Named moves, each a turn or a mirror, and the order they were made in; the first pair answered
Q_356 (before => after):
[ -0.3  -8.4  -8.4 -10.4  -2.5 -12.2   7.8   0.0  26.1] => [ -0.7  -9.3  -7.3 -10.5  -1.8 -12.7   8.4  -0.3  25.4]
[-12.3   6.0   6.6  -2.3  -8.5   0.1   4.4   2.3 -13.0] => [-10.6   3.9   9.2  -3.9  -7.1   0.1   3.8   3.1 -12.9]
[ 16.8  -0.5 -13.7  21.5   2.7 -13.3   1.4  15.5   7.2] => [ 17.8  -4.8  -9.2  19.4   4.3 -13.8   1.1  17.6   7.0]
Q_472 (before => after):
[ 27.0 -31.0  -7.2   8.6  -3.6  18.8  21.1  -0.7  -4.6] => [ -3.4 -32.3  23.2 -30.3   1.9 -13.5  -5.8   0.7   3.5]
[ -8.0   5.0   3.7  -5.3 -13.9  -2.4  -6.8  18.7 -14.8] => [ 10.5  -3.0  -2.4  12.6  -7.9   6.4   5.4  19.5 -11.9]
[ 22.6   1.9  -5.1  34.6  15.0   5.9  -1.3 -13.6   7.7] => [ -6.0   2.4  20.2   0.2  19.1 -21.1 -25.2 -13.2  12.8]
[  5.0  -8.3  18.5   4.2   3.8  16.8  -4.6   5.3 -20.1] => [ -1.5  -6.0  21.2  -1.8   3.7  12.8 -10.1   6.2 -21.6]
Q_128 (before => after):
[-14.5  -0.1  -6.3  -7.6  -8.4   3.9  -5.8 -12.1  15.6] => [ -4.1 -13.6   4.1  -4.8   2.8   3.5  -4.8 -11.6  20.4]
[ -6.8 -14.7   6.2 -27.1 -13.7   4.4   5.7  -5.3   7.6] => [  7.6 -22.8   8.1 -15.9  -8.3  12.6  12.3  -5.8   7.4]
[ -6.2   0.2 -13.3 -12.5   4.0  -9.0  -2.1   2.8  11.8] => [  6.0 -10.3  -6.8  -6.5  13.5  -4.5   1.7   2.9  13.5]
Pairs:
Each pair is 2 to 3 moves apart.
[  6.3 -10.5  15.9  -4.8   6.3  17.0   0.9  -6.7  -6.3] => [  1.3  -4.4  11.7  -7.1  -0.5  19.5   1.5  -8.9 -11.4]
Q_472, Q_128
[-3.9  2.6  2.3  6.0  8.1 -9.7 11.7 23.1  7.6] => [-15.5  13.5   1.5  -3.8  -2.1  -7.0   5.9  21.0  -2.9]
Q_472, Q_128, Q_472
[ -0.6   0.1  -0.7   8.9   9.7  14.4  -5.4 -22.3 -13.9] => [ -4.4  -3.3  10.5  -2.1  10.5   8.7 -12.2 -17.4 -16.3]
Q_356, Q_472
[11.6 -4.0  4.2 -0.6 13.7  5.7  2.5 11.0 -5.2] => [  7.6   2.1  -0.3  -3.0   5.3   7.5   2.3  15.4 -11.9]
Q_128, Q_356
[ -0.7   1.9   2.5   9.9  22.5 -22.4  -1.7 -14.3  25.7] => [-22.9  16.6  12.0 -15.1   3.2 -21.7 -16.0  -6.8   4.2]
Q_128, Q_356, Q_472
[ -4.5  18.1  -5.1   5.8  -6.8 -13.3 -11.7   3.0 -21.6] => [  0.2  16.5  -4.5   9.6  -5.8  -7.0 -10.6   2.2 -26.5]
Q_128, Q_472
[-13.7  14.5 -15.1  -0.1   2.0  -9.0  -2.4   6.2  -0.5] => [ 9.7 -8.9  1.6  7.5 13.5  1.7  3.0 16.5 -3.6]
Q_356, Q_128
[  0.8 -15.8   7.9 -10.5  10.8  -5.4  -1.2  -7.8   8.0] => [  8.0 -16.0  10.1  -8.4   4.0   9.5   1.7  -4.5  -6.9]
Q_472, Q_356, Q_128
[ -4.3  -2.5  -5.3  -5.4  -2.3 -15.0  -1.9  19.4   3.2] => [  4.8  -3.2 -13.9   6.8  -0.7  -9.3   6.1  18.4   4.8]
Q_472, Q_472, Q_356
[ 13.3  -3.6   1.8   9.1   5.6  20.3   7.2  -2.8 -15.5] => [ -8.1  18.1 -20.9   2.4 -10.4   4.5   5.0  -2.0  -8.3]
Q_128, Q_472, Q_128
[-17.3  31.9 -32.2  19.8  -6.3   1.4   7.9 -30.8  -0.8] => [-28.1   8.7   7.3  -7.1  19.9 -31.9 -14.4 -27.2  19.8]
Q_472, Q_472
[ -1.5  -9.0  -1.6   8.3  12.4 -15.4   0.7  -0.2  16.0] => [ -1.5 -11.8   9.3   2.8  14.8 -13.0  -3.1  -0.6  11.3]
Q_472, Q_128
[  7.2 -25.8  -0.6   0.2  19.5 -24.1   3.4   9.9  28.0] => [-24.5  -1.9   3.4 -28.7  -7.8 -25.3 -12.3  14.2   4.0]
Q_472, Q_356
[-13.3  19.7 -19.2   6.1   2.8 -16.9  -6.0  -5.1   0.0] => [ 15.3   3.2 -16.0  25.3   9.4   3.0   7.3   1.4  -7.4]
Q_356, Q_128, Q_356
[  1.2 -12.7  15.2  -1.3  13.4  10.5  -0.6 -13.4  -5.7] => [ -4.4  -6.2  13.9  -4.7   7.0  14.0  -2.0 -14.5 -12.3]
Q_472, Q_128
[ -1.9  -4.2  19.5 -19.0   2.3 -12.0 -18.1  10.0  -3.3] => [  5.4   9.4  -2.1  -3.4 -15.7  17.5  -5.5   5.6 -24.7]
Q_128, Q_472, Q_472
[  2.9 -10.4   2.8  -2.7   4.5 -12.8  -3.5   7.3  12.5] => [ -7.7  -2.0   2.7 -11.9  -6.6  -9.3  -8.3  11.6   0.1]
Q_472, Q_356
[ -0.4   7.6   8.6  11.6  21.8 -26.1 -19.8   2.1   4.8] => [ 13.5  13.9 -13.3  32.4  12.5  -5.8  -5.0   0.2  -3.8]
Q_472, Q_472
[ 15.3  -0.7 -13.7  13.5  -6.0   6.8  13.3   8.5   1.9] => [  2.3   8.9 -15.8   0.6 -18.1   1.2   6.8  15.0  -4.3]
Q_356, Q_128
[10.6 11.3  3.0 12.8  9.6  5.8 -6.1 -8.7 -8.5] => [ -0.7  17.3   7.5   2.4   5.9  -0.3 -12.5  -9.5 -11.5]
Q_472, Q_472
[  6.3  10.1   5.1  14.9  -0.7  35.6  13.7 -19.3  -3.1] => [11.4 -7.0 30.6  1.0  5.3 30.5  4.6 -1.9 -8.5]
Q_128, Q_356, Q_128
[ 32.3 -18.1   9.2  17.5   5.3  14.5   9.9  22.1 -11.1] => [ 20.4 -25.5  29.1  -0.7  15.0  -5.6  -4.2  22.8  -2.1]
Q_128, Q_128, Q_128
[-10.2   1.0   1.9  10.7  17.5 -23.5  -3.8 -19.8   2.0] => [  8.3 -10.1   4.3  22.1  21.0 -11.3   4.2 -16.1  -3.5]
Q_356, Q_128, Q_356
[-3.4  1.1  5.0 -2.6 -4.0 -7.2 -1.0  7.1 -5.0] => [ 5.1 -4.8  5.0  3.6  1.6 -4.4  3.2  7.9 -2.6]
Q_472, Q_472
[ -4.5  -1.5  14.9 -17.0  -7.8 -12.1  -6.5  14.6   1.9] => [ -8.0  14.8 -14.1  -1.9 -15.3 -13.1   4.0   3.3  12.4]
Q_356, Q_472, Q_128
[-25.2   9.2 -14.1 -29.2  -3.3   7.1   6.9 -14.5  -4.1] => [-18.6   7.2 -12.2 -24.4  -4.9  19.3  10.1 -16.2 -13.6]
Q_128, Q_472
[-13.1  16.7 -17.6   7.5  -6.1 -15.2  -4.6  -5.0   5.9] => [  0.8  -8.5   8.3   2.8  10.9 -24.4  -8.6   9.2  11.1]
Q_472, Q_128, Q_356
[ 23.0 -43.1  15.4  -3.4   0.0  11.2  16.7  -6.9  22.7] => [-11.7 -22.7   8.5 -20.8  -1.2 -16.3   4.1 -23.4  39.8]
Q_356, Q_128, Q_128
[ 5.5 -4.8  7.3  2.5 22.3 -1.5 -6.1  1.4 20.0] => [  2.3  -4.7  16.3  -3.9  21.1   3.4 -10.8  -0.1  11.8]
Q_472, Q_128
[ 29.0 -18.9  19.0  19.8  11.7  18.0  -0.6  16.7 -11.4] => [ 12.1 -20.4  25.5   9.3  29.1 -12.6 -10.0   1.4  18.5]
Q_356, Q_472
[-25.8  25.4 -15.1 -18.6  -6.8 -19.8   2.1   1.3   1.5] => [ -3.4  12.7 -22.1   8.4  17.8 -14.5  17.2 -17.7  21.8]
Q_128, Q_356, Q_472
[ -3.8  27.2 -18.5  24.4   6.4 -17.6  -6.2  -6.6  -3.7] => [  2.9  18.3 -15.3  28.1  15.0 -21.3  -4.9  -5.6   4.3]
Q_472, Q_128
[ -5.1  18.7  -5.7  13.8  10.0  -4.8   5.0 -29.4  17.7] => [-14.5  31.9 -13.6   5.6 -13.6   0.1   2.7 -16.1  -1.2]
Q_356, Q_128, Q_128
[ 11.6 -14.5  27.5  -1.8  20.1  -1.0  -4.2   0.5   8.0] => [ -0.2  -7.8  31.4 -16.3   8.9  -2.1 -11.7   6.4  -3.2]
Q_128, Q_356, Q_472
[ -4.1   4.2  11.3 -11.7   6.6   2.8  -2.6 -11.4  -6.3] => [  1.7   6.0   4.4  -5.3  -0.4  13.2   3.0  -7.9 -14.3]
Q_472, Q_356, Q_128
[ -3.1   5.2  11.6 -15.0  -7.1  -3.3 -19.0  12.9 -11.1] => [ 21.7 -12.1  11.7   4.5   7.9   2.6  -7.3  15.2  -1.6]
Q_472, Q_472
[ -2.6   5.2 -10.0   9.3   6.9   6.9   0.2  -1.7   7.6] => [ 2.1 -4.3  0.7  7.9 14.2  4.1 -2.0  2.8  8.7]
Q_472, Q_128, Q_356
[ 23.6 -10.9   1.9  22.3   8.9  10.1  13.6   6.6   0.5] => [ -0.9   3.7   9.8  -8.3 -17.0   2.7  -3.1  24.4 -21.5]
Q_128, Q_356, Q_472
[  9.1  20.1   7.3  -0.9   5.2  -6.5  -4.6  19.1 -20.9] => [ 13.2  13.2  12.6   0.1  12.1 -10.4  -5.0  20.0 -15.2]
Q_472, Q_472
[ 5.0  1.5 -0.5  8.8 -5.3 14.1  1.9 -4.2 -9.7] => [ -4.1   6.6  -0.5  -0.1 -10.9   8.8  -3.4  -0.7 -13.1]
Q_356, Q_128
[ 12.8   4.6 -13.2  10.1 -11.2  19.6   9.6   5.3 -19.9] => [-19.8  17.0  -3.0 -18.3 -13.4  -4.3 -10.3  -2.1 -12.9]
Q_472, Q_472, Q_356
[ 24.1 -14.2  15.0  18.5  18.4  -0.2  -3.0  10.3  -6.0] => [ 19.5 -12.1  23.4  10.8  14.2   5.9  -7.8   8.3 -15.6]
Q_472, Q_128
[  1.0  -8.7  20.4   2.4  18.3 -12.7  -9.3  11.2  -2.9] => [15.5 -4.3 -4.5 23.9 12.9 -2.5  7.8 11.6 -1.5]
Q_128, Q_128, Q_472
[ -6.2  -2.1  -7.1 -10.1 -15.7   5.0  -0.1   3.5   7.9] => [ -3.5  -3.6  -9.9  -7.8 -14.9   2.2   2.0   4.4  11.1]
Q_472, Q_128
[ 9.4 -5.4  7.1  5.6  5.1 -5.7 -4.7  9.4 -3.5] => [10.9 -0.2  0.0  8.9 -2.4  0.5 -1.4 11.5 -9.6]
Q_128, Q_356
[ -4.3  23.8 -15.2  23.5  -5.9   5.7  -0.2 -16.1 -11.5] => [-15.7  10.0  12.4   3.1  14.3 -23.2 -16.3 -16.6   8.6]
Q_472, Q_356, Q_472
[ -8.9  13.9 -12.0  -2.6   0.0 -11.6 -12.1   4.3  -2.0] => [  2.1  11.5 -14.5   4.4  -5.1   0.0  -5.8  10.3 -12.5]
Q_356, Q_472
[ -0.6   5.9 -21.6  -6.9 -21.9  -3.6   3.5  41.9  -3.7] => [  5.1  -0.1 -22.2  -1.2 -14.8  -9.5   5.8  43.4   5.0]
Q_472, Q_128
[-16.0  10.5 -20.0  -3.1  -1.1 -15.7  -0.1   0.7  13.8] => [-21.4  14.3 -15.9  -8.1  -7.5 -11.3  -4.0  -2.1   3.4]
Q_128, Q_472
[  8.6 -26.3  13.6   2.2  28.3   0.0  10.2 -18.0  27.9] => [ -2.1  11.4 -26.3  11.0 -11.0  29.6  20.9 -23.8  -2.0]
Q_472, Q_472
[ 15.9 -17.8  16.9   0.1   6.7  19.3   1.4 -16.5   4.6] => [ -2.8 -12.1  26.3 -20.6   1.6   3.7 -12.6  -9.5   3.9]
Q_356, Q_128, Q_356
[-21.7   3.8   3.1  -9.0 -15.5 -21.4  -0.4  -1.7  12.2] => [  4.4   1.9 -11.1  19.2 -18.8  12.2  18.6  -5.4  -2.2]
Q_128, Q_472, Q_472
[ -4.5  13.8 -12.6  -4.1 -19.9   9.3   9.7   8.7  -5.9] => [ 14.4  -3.5 -11.9  12.6  -0.8   6.4  18.5   6.1  11.4]
Q_472, Q_356
[ -1.3   0.6  -2.2  -1.6   0.8 -25.3  -3.4  18.6  12.9] => [ -0.3  -3.2   5.9  -4.0   5.2 -24.6  -6.5  18.8  11.2]
Q_472, Q_128
[-18.8  -3.4  10.7 -17.7   6.4  -5.4  -6.2 -18.5   1.8] => [  5.9  -7.9   2.2   1.0  -5.6  24.1   8.1  -4.6 -20.0]
Q_472, Q_356, Q_128
[ -8.7  14.7 -20.9   8.8 -10.1 -22.5  -5.6   5.3   0.6] => [ 15.2   3.0 -21.2  25.8  -4.6  -6.2   5.7   7.6  -5.5]
Q_356, Q_128, Q_356
[  1.6  26.6  -4.8   4.1  -5.1  -9.6 -16.2  18.1 -25.1] => [  5.1  26.7 -12.6  10.1  -5.1 -12.7 -11.5  18.9 -17.9]
Q_472, Q_128
[ 10.1 -17.0  18.3  -3.0  -3.4  20.7   3.2 -15.3  -7.3] => [ 15.9 -20.8  15.0   4.1   1.5  17.4   7.6 -13.2   0.2]
Q_128, Q_472
[ 8.1 -6.0  8.6  0.4  7.4 -2.5  5.6  8.3 12.3] => [-5.4 10.3 -6.2 -0.7 -0.2 -7.4  5.6 -0.1 15.7]
Q_356, Q_128
[ -1.7  -8.5  11.5  -2.7  23.1   4.7 -26.8  -5.9   0.2] => [ -0.2  -0.3  -5.1  10.8  23.1   9.6 -18.6 -18.6   5.5]
Q_356, Q_128, Q_128
[ -4.8   6.1  -5.1 -10.7  10.9  -5.7  -5.6  -0.9  -5.6] => [  0.2   2.2  -2.0 -10.5   7.9   1.4  -4.9   5.0 -12.4]
Q_472, Q_356, Q_472
[ -7.9  14.0  -1.8 -12.6 -10.9  10.4  -0.2 -12.8  -4.7] => [ -1.1  -4.5  18.7 -17.8   5.7  -0.8  -5.2  -6.8   4.4]
Q_472, Q_356, Q_472
[ 11.6 -10.2   0.6  -6.6 -19.7  11.5  11.1  17.4 -32.2] => [-13.6  -0.4   5.0 -27.3 -21.1 -10.8  -2.0  13.5 -23.0]
Q_356, Q_128
[  0.0   8.1 -25.0  10.2  -9.9   8.6  13.8  -9.3   4.1] => [-12.6  -0.2  11.0 -23.3 -13.2  -0.4  -7.6   8.9 -11.9]
Q_356, Q_472
[ -3.5   3.3  -3.0  -0.1  -4.1  11.2   4.3 -12.2   1.1] => [ -7.4  -2.1   7.7 -10.1   0.0   2.2  -2.2  -8.6   3.5]
Q_128, Q_356
[ -2.9  -4.7   5.3 -18.7 -20.3  -0.5   8.3  14.5  -9.2] => [-13.5  -4.2   9.4 -22.4  -9.1 -14.3   2.9   2.4   7.2]
Q_128, Q_356, Q_128
[ 28.3 -12.2 -21.6  26.5   0.4  14.9  27.6   7.9  10.1] => [  0.1 -21.0  20.9 -24.0  -5.2 -18.5  -6.7  37.9   3.2]
Q_128, Q_356
[  1.4  10.6 -24.4  16.8  -7.1  15.0  14.5 -20.3   2.9] => [-20.1   5.3  -2.3  -7.0   8.1 -15.9  -2.8 -24.8  21.5]
Q_472, Q_356, Q_472
[ -4.5   2.0   8.5  -6.3 -14.2   5.9  -0.9  14.8 -20.8] => [ 10.4 -13.3  16.2   3.1   0.2   6.6   2.5  17.8 -13.4]
Q_128, Q_472, Q_472
[-0.4  3.0 -3.0 15.0 11.0 -7.3 -7.0 -9.2 -0.5] => [-6.9 10.4 -7.5 10.3  2.1 -7.5 -8.8 -7.1 -5.8]
Q_356, Q_128, Q_128
[-4.7 -4.8  7.5  1.1 11.6 10.5  6.0 -6.6  0.3] => [-15.9   5.4   2.0  -5.6   3.3   6.0   1.9  -7.2  -1.1]
Q_128, Q_128
[ -6.2   4.9  11.8  10.0   5.1   2.8  -9.4   0.1 -16.8] => [-10.6  10.9   5.4   7.9   1.1   0.0 -10.2  -2.4 -14.9]
Q_472, Q_356, Q_128
[ 17.0 -20.1  10.2  -4.1  15.7   8.3   6.0   3.0   8.3] => [-15.1  14.3 -16.7 -12.3  -3.1  -5.1   1.6 -12.1  13.1]
Q_356, Q_128
[  2.3   7.8 -19.5  17.7   1.2   4.4  -1.6 -18.3  13.1] => [ 13.4 -16.2   7.0  12.0  17.4  -2.7  -5.7  -6.2  15.5]
Q_472, Q_128, Q_356
[ -5.8  16.4 -24.4   8.5  -3.3  -5.8  -2.1  -3.1   3.3] => [  0.5   8.6 -22.5  12.8   4.7 -11.7   0.6  -0.7  13.0]
Q_472, Q_128
[  6.6 -15.6 -18.9  14.6  -0.8  10.0  21.0   1.8   3.0] => [-26.3   3.3 -13.2 -15.3 -15.6  -2.7   2.7   0.9  -6.4]
Q_472, Q_472
[  0.1   7.1  -9.3  -9.5 -16.9   0.4   0.0  12.7 -10.4] => [ -8.3  13.3 -15.6 -10.2 -13.8  -6.0  -0.7   1.1  -0.8]
Q_128, Q_356
[ -9.7  -5.0 -10.7   3.9   5.6   7.9   2.9 -21.4  31.5] => [ 12.5 -25.9   8.5   7.6   8.1  20.5   4.8  -2.0  17.7]
Q_356, Q_128, Q_356
[  4.8  -5.7 -23.7  -1.7 -22.7  -1.8  13.5  18.7  -5.8] => [  6.8  -8.2 -28.6   6.1 -13.6  -9.5  17.6  10.4  10.3]
Q_472, Q_356
[  7.6 -18.1   7.3  13.0  22.8 -12.8   7.2  -6.4  15.2] => [  1.0 -19.6  17.2   2.2  19.6 -18.0  -0.6   2.2  12.1]
Q_356, Q_128, Q_356
[ -8.7   0.9 -13.8  -8.2 -12.3   0.5  17.5  -6.3  17.7] => [ 10.9 -15.4  -1.7  -2.1  -7.9  11.6  22.0   5.2  10.0]
Q_356, Q_128
[-23.9   0.1 -16.4 -15.6   7.1 -18.8  11.1   5.6  27.2] => [ -3.8  -7.4 -23.3   3.7  14.0  -7.6  24.1   6.1  29.4]
Q_472, Q_472
[-16.4  11.1  12.2 -20.1  16.1 -16.2  -5.2 -26.2  23.5] => [-14.1   8.1  13.4 -18.0  18.4 -16.5  -4.3 -26.2  25.9]
Q_472, Q_472, Q_472
[  2.3 -10.0  12.1 -15.1 -17.4  22.5   7.1  10.6 -19.6] => [-10.8   5.2  -5.4 -15.1 -27.1  19.6   6.3   3.0 -17.9]
Q_128, Q_356
[  0.1  15.1 -13.0  -3.4 -17.7  -6.9  -0.9  23.6 -16.0] => [ 19.5   2.1 -17.4  15.4  -3.1  -2.7  10.7  21.2  -2.9]
Q_472, Q_356
[ 1.8 -4.2 14.4 20.1 18.2 -0.3  4.2  2.5  2.4] => [-2.1 -4.1 14.0 17.9 19.1 -7.7  1.9  3.7  7.8]
Q_128, Q_472
[14.3 -5.8  6.4 17.6 20.5  1.0 -1.5 -7.5 10.8] => [11.1 -7.5 15.8 11.1 20.8  4.4 -5.1 -9.5  2.9]
Q_472, Q_128
[-18.6  21.4 -23.3  -6.4 -12.0  11.0   0.3 -11.9  -8.3] => [-10.8  20.1 -24.7  -0.9 -11.0  20.3   2.9 -12.8 -11.8]
Q_128, Q_472
[  2.5  -3.8 -10.1   9.7   3.5  -2.7  11.6  -3.6   9.1] => [-11.6   8.2 -11.8  -2.5  -6.4  -4.9   5.1  -5.8   2.9]
Q_472, Q_472
[-19.6  26.5 -11.3 -10.6  -2.1   8.0 -13.5  10.9 -21.1] => [ 17.5  -7.4   9.2  10.4  26.5  22.1  -2.1  11.8 -14.8]
Q_128, Q_128
[ -7.3  15.7   2.8 -12.6  -7.9  -4.7  -1.6  -1.8  10.6] => [10.9 -0.2  7.8 -0.3  7.0 -4.2  6.0  0.1 20.8]
Q_472, Q_472
[  7.2 -13.6   5.5  18.9  15.8 -23.3 -17.8 -16.1  14.7] => [-18.1  18.0 -14.4   8.6 -14.0 -13.8 -21.1 -20.6  -6.4]
Q_128, Q_472, Q_472
[ 14.0   9.1  23.2   1.6  -2.0  11.3 -15.1  16.4 -36.6] => [ 30.7  -1.9  19.9  16.6  10.0  10.5  -5.6  19.2 -24.8]
Q_472, Q_128, Q_472
[-0.4 -8.2  6.8  5.8 18.7 -1.2  5.2 -8.1 14.8] => [-6.7 -6.3  8.4  1.9 17.2 -5.6  2.2 -7.5 17.0]
Q_128, Q_472
[ -0.6  -4.0  11.4  -6.8   1.9   7.7 -12.5   4.1 -19.6] => [  6.9  -9.0  10.4  -0.6   4.2  11.0  -7.9   4.2 -18.8]
Q_128, Q_472
[  7.4 -14.4   6.7  -0.3   7.2  24.1  12.5 -14.2   2.4] => [  9.8 -17.9   3.7   3.5  11.5  15.3  15.0 -13.1  11.8]
Q_128, Q_472
[ 14.3 -16.7  20.4   4.5  24.1 -25.3 -11.8  17.0   9.4] => [  7.6 -14.2  32.9  -6.8  21.4 -17.1 -19.4  14.2  -5.6]
Q_472, Q_128
[-18.2   2.0  17.8 -25.1 -17.2   7.6 -18.8   1.2 -18.3] => [ -6.2 -16.5  34.4 -20.2   5.6   3.2 -18.4  -3.8  -5.1]
Q_356, Q_128
[ -9.9  18.2 -10.8   0.2  13.6  -8.8  -8.3  -7.5   3.2] => [-12.0  20.4  -7.8  -2.5  11.3  -5.2  -9.4  -8.4  -3.3]
Q_128, Q_472
